[133 111 124 158 125 117] yields 133, 117

[113 103 116 123 138 126] yields 113, 126

[[137 137 152 136 141]
 [147 135  99  99 138]
 [138 134 158 138 134]] yields 137, 134

[[156 121 140 137]
 [145 103 134 137]
 [157 123 140 135]] yields 156, 135

[[142 141 137 142 135 132]
 [146 146 144 151 131 122]
 [148 148 145 138 134 135]] yields 142, 135

[127 104 126 111 133 137 125] yields 127, 125

[[127 128 132 126 124 131]
 [155 125 118 138 110 124]
 [128 127 134 129 126 126]] yields 127, 126
---
[[127 140 122 118 133]
 [149 120 143 157 136]
 [118 130 154 141 138]]	122

[105 146 129 158]	129

[128 156 112 116]	112

[[151 119 128 123]
 [155 117 127 122]
 [133 125 127 127]]	128

[[137 143 126 131 140 114 131]
 [112 121 144 102 143 145 119]
 [137 101 142 131 110 143 147]]	126

[136 140 122 153 147]	122

[126 144  98 128]	98
---
[[142 113 122 137 144 125 132]
 [129 128 152 107 121 135 130]
 [128 116 138 134 124 138 127]] ==> 124

[[124 143 142 126 115 127]
 [126 122 151 128 123 129]
 [129 148 148 123 120 127]] ==> 123

[[127 128 128 130 128 128]
 [145 130 131 106 131 137]
 [150 107 131 128 141 143]] ==> 128

[[127 123 130 141 107 117 120]
 [125 132 133 128 121 129 126]
 [114 128 131 117 108 131 130]] ==> 108

[[140 103 150 108]
 [120 118 126 134]
 [133 119 113 101]] ==> 119

[[119 131 130 109 128]
 [140 133  98 135 121]
 [138 128 121 143 126]] ==> 121

[[140 125  98 157]
 [141  98 110 101]
 [114 157 141 112]] ==> 157

[[157 128 131 153 134]
 [120 126 134 154 142]
 [126 130 126 111 127]] ==> 126
---
[[127 113 106 140 142]
 [120 125 129 116 118]
 [127 133 104 143 121]] yields 125

[134 150 128 127 108] yields 128

[116 127 107 145 152 118 128] yields 127

[115 145 135 143 149] yields 143

[109 121 157 148 117] yields 121

[114 123 109 148 100 140 131] yields 123

[116 120 152 125 117 111 130] yields 120
---
[[129 129 139 131 110 107]
 [145 128 127 128 132 103]
 [132 128 133 128 124  99]] | 128

[[104 127 116 125 140 136 121]
 [130 136 133 113 123 121 117]
 [130 122 132 134 129 127 133]] | 122

[[138 134 157 130 136 133]
 [136 157 134 145 130 127]
 [133 140 136 141 134 129]] | 140

[[127 128 128 128]
 [150 131 117 122]
 [ 99 136 110 129]] | 136

[[134 130 121 125 128]
 [124 125 136 132 130]
 [116 131 141  98 120]] | 131

[[131 135 127 133 106]
 [130 134 128 133 109]
 [134 133 121 129 111]] | 133
---
[[125 119 134 130 152 122]
 [115 118 132 122 123 116]
 [123 115 116 123 102 143]] result: 123

[132 101 110 133 150 127 105] result: 150

[122 106 143 145] result: 106

[[129 157 153 140 111 145]
 [122 137 132 130 119 132]
 [123 153 144 131 106 144]] result: 131

[[156 131 136 124 128 114]
 [137 103 136 109 128 111]
 [119 131 141 147 114 129]] result: 147

[155 130 137 100 120] result: 137

[[101 154 149 136 154 141]
 [109 151 151 131 146 155]] result: 131

[[107 136 126 101]
 [127 113 122 132]] result: 113
---
[150 147 104 117 137 134] 150, 104

[113  99 133 124] 133, 99

[[107 138 100 126]
 [118 113 117 121]
 [101 129 116 125]] 138, 100

[101 125 138 118 135] 138, 101

[143 105 151 137 100 128 155] 155, 100

[[117 128 140 134]
 [106 144 115 155]
 [115 117 144 128]] 155, 106
---
[[123 124 129 137 131 132]
 [114 131 113 121 107 129]
 [124 153 140 132 121 134]] value 132, 124

[[139 144 123 119 108]
 [142 146 113 116 108]
 [128 122 139 147 152]] value 108, 128

[126 154 117 140 145] value 145, 126

[112 129 137 155 124] value 124, 112

[109 112 139 103] value 103, 109

[135 120 136 153 119] value 119, 135

[147 151 149 156 142 144 140] value 140, 147

[132 133 132 156] value 156, 132

[137 103 155 115 121 109 114] value 114, 137
